Families of rows that turns and mirrors carry onto each other, the same ones carrying the whole set onto itself: the rest of each named row's family, in list order:
5 families of 8 rows:
Z_723: [ -6 -10  15  15   3 -10 -20  -1 -23 -32   6  -5  33 -38 -29   0  -3  -2
  -8  -2  -3  36  12  27  -3]
Z_166: [-10 -10  12  22   9 -11 -30  -3 -19 -30   0 -18  33 -28 -17  -9  -6  -2
  -2   2 -10  46  12  14 -12]
Z_404: [-14  -3  12  15   0  -8 -32  -9 -29 -29   6  -7  32 -26 -14  -7   1  -6
 -11   2  -9  33  16  21  -8]
Z_910: [-27 -18  30   1 -10  12 -29  -2 -26  24 -16  11  31 -21   3   8  -7   6
  15  11   1  -5 -15  19  -3]
Z_843: [-28 -23  17  -4 -18  27 -26   3 -14  20 -15  10  40 -22   5   3   0 -11
  10   3  12  -9 -19  28   2]
Z_766: [  4 -36  -6 -22 -16  36  -9  18   6 -14 -23  14  41 -40   5  -6  -3 -27
  10   8  13  22   0 -15  -8]
Z_765: [-26 -17  23  10  20  -3 -25   4 -17  14   2  -8  22   6 -19  -5   1 -19
 -12 -10  -9  13  -4  42  -5]
Z_112: [ -5 -11  17  19  11  -4 -26 -22 -33 -20  -3  -7  23 -27 -23   7  -2   1
  -4  12  -4  36   4  21  -9]
Z_820: [  2 -12  21  11   6 -22 -25  -4 -14 -26   5 -11  26 -28 -13 -11   2   7
   0   5   1  42  19  21 -10]
Z_447: [-26 -18  20  -2 -10  18 -31   4 -18  27 -14   5  33 -14   8   3  -2  -6
  15   7   9 -14 -21   5   3]
Z_377: [-22 -25  32  -2 -10   8 -28   0 -20  22 -18  21  41 -18   7   0   0  -2
  10   3  16 -16  -5  18  -3]
Z_577: [-19 -20  25  14  20  -8 -15   8 -15   6   4  -6  25 -11 -33   2  -4 -11
  -9 -13  -3  14  -6  48   0]
Z_677: [  5 -39  21  -7  35  -8  -4  24  15  11  -5 -10  14   4 -20 -15  -1 -20
  -1 -10   1  33   4  21 -12]
Z_919: [  7 -30   1   4  24  -1 -11  18   5 -27  -9 -15  27 -20 -21 -16  -9 -24
  -2  -3  -9  57  14  -7 -18]
Z_555: [ -1 -23   4 -23   0  38  -4  20   7  -2 -18  21  32 -21   1 -16  -9 -29
  14   2   8  23  17 -31 -18]
Z_262: [-14   0  11  -4 -21  26 -23  -3 -20 -19  -9  19  41 -38   6  -9  -5  -4
  13  10   9  20  22 -18 -12]
Z_56: [  9 -24  -4  -6  13   4 -10  13  -3 -37  -4  -4  28 -25 -17 -14  -2 -28
 -11  -1  -7  52  23 -10 -15]
Z_838: [-12 -20  32  10  21 -20 -23   4  -8  10   3 -13  19  -3 -17 -10   2   0
  -1  -5   0  22   1  44  -6]
Z_53: [ 19 -32  10  -8  21 -11  -7  17   9 -25  -4  -9  22 -22 -17 -19  -2 -14
   0   1   1  53  22  -1 -16]
Z_972: [ -6 -13  14  -4 -21  13 -26  -4 -25 -17 -17  14  39 -49   6   3  -7   7
  17  20   4  22   6 -14  -8]
Z_943: [-34  -1  27   3 -12  24 -28  -4 -24  18  -8  16  35 -13   2  -3  -5  -2
  12   3   7  -6   2  14  -7]
Z_973: [ 19 -29   2   1  21   6  -7  -3 -10 -32 -11  -3  21 -29 -26  -1  -5 -18
  -4  11  -3  55  14  -9 -16]
Z_47: [  6 -29  -3 -20 -10  27 -15  17   1  -8 -21   9  36 -33   8  -7  -5 -21
  15  12  11  19  -1 -39  -7]
Z_882: [ -5 -19  18  -4 -23   8 -27  -4 -21 -15 -17  23  48 -44  11  -3  -1   2
  11  12  16   7  13  -8  -7]
Z_4: [ -7 -38  13   4  38   2  -9  24  10   9 -10 -16  20   6 -24 -14  -9 -30
  -3 -12 -10  35  -3  16 -15]
Z_289: [  1 -39  12  -6  33   4   4  29   9   4  -5  -3  20  -7 -35  -5  -6 -33
  -9 -17  -2  28  -2  23  -8]
Z_374: [ 11 -41   8 -23  -6  19  -8  18   5  -9 -25  24  42 -33   7 -11  -5 -21
  11   7  17  16  13 -27 -13]
Z_117: [ -6 -47  21 -21   6  20  -8  22   6  28 -26  25  34  -7   4  -7  -3 -25
   9  -3  16  -8  -5   0 -10]
Z_985: [ 11 -39   5 -25   0  26  -4  23   5  -5 -26  17  30 -34   2  -4 -10 -19
  16  12   4  28   4 -33 -15]
Z_406: [ -2 -38   6 -10  35   9  -4  25  10   6  -7  -4  17   7 -22 -14  -3 -40
 -12 -13  -8  31   3  11 -13]
Z_470: [ 14 -30   1  -3  17   1  -1  20   1 -34  -3  -2  29 -34 -31  -7  -6 -24
  -8  -6  -1  49  16   2 -10]
Z_960: [-13 -26  25  12  30   1 -17  -7 -18  19  -8  -6  14   3 -29   7  -3 -13
  -5   0  -5  19 -12  36  -7]
Z_13: [ 10 -44   9  -6  41  12   1  12   4   7 -16  -3  11   0 -30  -2  -6 -34
  -4  -1  -4  38  -5   5 -16]
Z_66: [-23 -17  25  22  23  -9 -28   3 -14   6  -1 -19  25  -2 -21  -7  -5  -9
  -3  -8 -11  25  -6  37  -9]
Z_795: [-22 -24  20 -17   9  36  -9  19   3  34 -17  19  26   3  -2 -10  -6 -27
  12  -6   7  -3  -1   1 -12]
Z_949: [-12 -10   9  -1 -24  16 -34  -4 -23 -10 -13   7  41 -39  11  -1  -2   0
  15  17  10   7  -3 -17  -1]
Z_436: [ -8 -37   9 -20   5  30 -12  24   6  28 -22   8  28  -6   5  -5  -5 -28
  14   3  10  -3 -18 -16  -4]
Z_403: [-13 -16   4  -4 -30  26 -28  -3 -18 -17 -14  11  47 -48   8  -1   0  -6
  10  13  13  12  -2   5  -2]
Z_437: [-11 -43   5 -22  -2  38  -8  24  10  23 -23  14  34 -14   2  -5  -3 -32
  10  -2  13   2 -17   8  -5]
Z_129: [-10 -42  21 -19  11  25  -7  24   4  36 -26  14  23  -6  -2   1 -10 -21
  15   2   2   2 -17   0  -9]

Same family as Z_943: Z_112, Z_555, Z_262, Z_973, Z_960, Z_13, Z_795
Same family as Z_577: Z_723, Z_377, Z_882, Z_289, Z_374, Z_117, Z_470
Same family as Z_447: Z_166, Z_919, Z_47, Z_4, Z_66, Z_949, Z_436
Same family as Z_985: Z_404, Z_910, Z_765, Z_56, Z_972, Z_406, Z_129

Families of rows that turns and mirrors carry onto each other, the same ones carrying the whole set onto itself: the rest of each named row's family, in list order:
5 families of 5 rows:
Z_240: [ -2 -15   4  -1   9   1  -9   9 -32  22  12   9  22 -22   6 -15  -4  12
   4  11  -7   0]
Z_50: [ 16 -17  11 -22 -23  16  15   5 -19  17   8  -5 -23 -17  14  -5   7   3
  -8 -27   6  10]
Z_966: [  3  10   8  -2  -1 -15 -12  -2   4  14  23  10 -10 -16   6  23  -5 -23
   3  41   4   1]
Z_16: [ 10  -5  -1  -5 -20  -4  24  -4   7  -5 -26   1 -21  11   2 -27   3  14
   1  -8  -8 -27]
Z_469: [  8 -10   8 -30 -21  11  19  11 -12  26   4 -17 -11 -10  -3  -2  -8   6
   2 -22  17  16]
Z_475: [  1 -16   6  12  -6  -2 -27 -29  20 -24  13   2 -10   9   1 -16  -5 -13
 -16  11   5   5]
Z_221: [ 14 -19  -2  12  -3  -6 -13 -24  19 -26  14 -11 -21  10   0 -12   8  -6
 -23  16  15  -2]
Z_947: [ 10  -9   0 -20  -3 -17  34  -4  18  -5 -20 -12 -11  11   5 -20   7  20
   3   8   0 -18]
Z_160: [ -5 -14   5 -12   6   8 -12   8 -29  14  12  -1  20 -16   6 -30 -12  11
   1   3 -19  -9]
Z_583: [  6  -6  -2 -22 -18 -21  25   0  18  -1 -23   5 -12  14  15  -9   9  10
   3  -9  -5 -18]
Z_607: [ 10 -12  14 -24 -23  24  17   6 -17  14   3 -19 -19 -13   2   6   3  -5
 -14 -20   5  17]
Z_89: [  1 -13   6  16  -5   4 -18 -20  21 -33   0  -6 -13  12   5  -3   4 -10
 -26   4   5   5]
Z_207: [ 12   4  10 -10   3 -15  -7   4   9  12  24  -1  -5 -13 -13  12   8 -27
   4  45   5 -12]
Z_169: [ -6 -12   4   3  10  16 -13  13 -30   9   5  -1  24 -19   2 -17  -6  13
  -4  16 -15  -3]
Z_264: [  0 -17   8  -6  21   6 -12  11 -25  12  20 -10  18 -25   1 -22   6  11
  -7  10  -5 -13]
Z_922: [  3 -11  -1  -3 -10  -7 -19 -23  23 -25  -1  -2 -14  13   5   2  -3 -23
 -23   4  21  -7]
Z_417: [ -1  14  11  -1  -4  -6  -5   9  14  12  15  -1  -4 -12  -8  25  -3 -24
   4  41  -2  -1]
Z_446: [  3  -3  -2 -13 -13 -13  33   5  13  -6 -28  -5  -7  15   2  -9   5   8
   3  -4 -16 -21]
Z_687: [ -7  18  15   9   7 -18 -15   2  12  18  18   5  -5  -8 -16  11  -4 -17
   8  30  -2 -12]
Z_391: [  2  -1  -5 -14 -15 -22  28  -5  23  -5 -17  -4 -14  14   9 -16  -8   5
   8   2 -15 -25]
Z_992: [ -3   7  10  -7  -8  -7  -6   3  10  23  26   1  -8 -25  -7  13  -9 -30
   9  34  -2  -8]
Z_418: [  7 -14  20 -30 -23  17  18  -8  -4  16   6 -16 -26 -13   6  -8  -2  -4
 -10 -27   5  14]
Z_700: [ 19 -10  20 -35  -8  13  17   7 -13  14  14 -26 -26 -14   8  -6   8   7
 -10 -14  10  11]
Z_805: [  2  -6  12  -5  15  20 -15   8 -32   7  12   3  11 -28  14 -19 -17   3
  -4  14  -2  -5]
Z_635: [ -2 -11   4  18  -5 -12 -22 -28  23 -21   4   6 -17   8  11  -5   7  -2
 -21   7   6  -2]

Same family as Z_475: Z_160, Z_391, Z_992, Z_418
Same family as Z_947: Z_221, Z_207, Z_264, Z_700
Same family as Z_635: Z_240, Z_50, Z_966, Z_583
Same family as Z_922: Z_16, Z_469, Z_687, Z_805

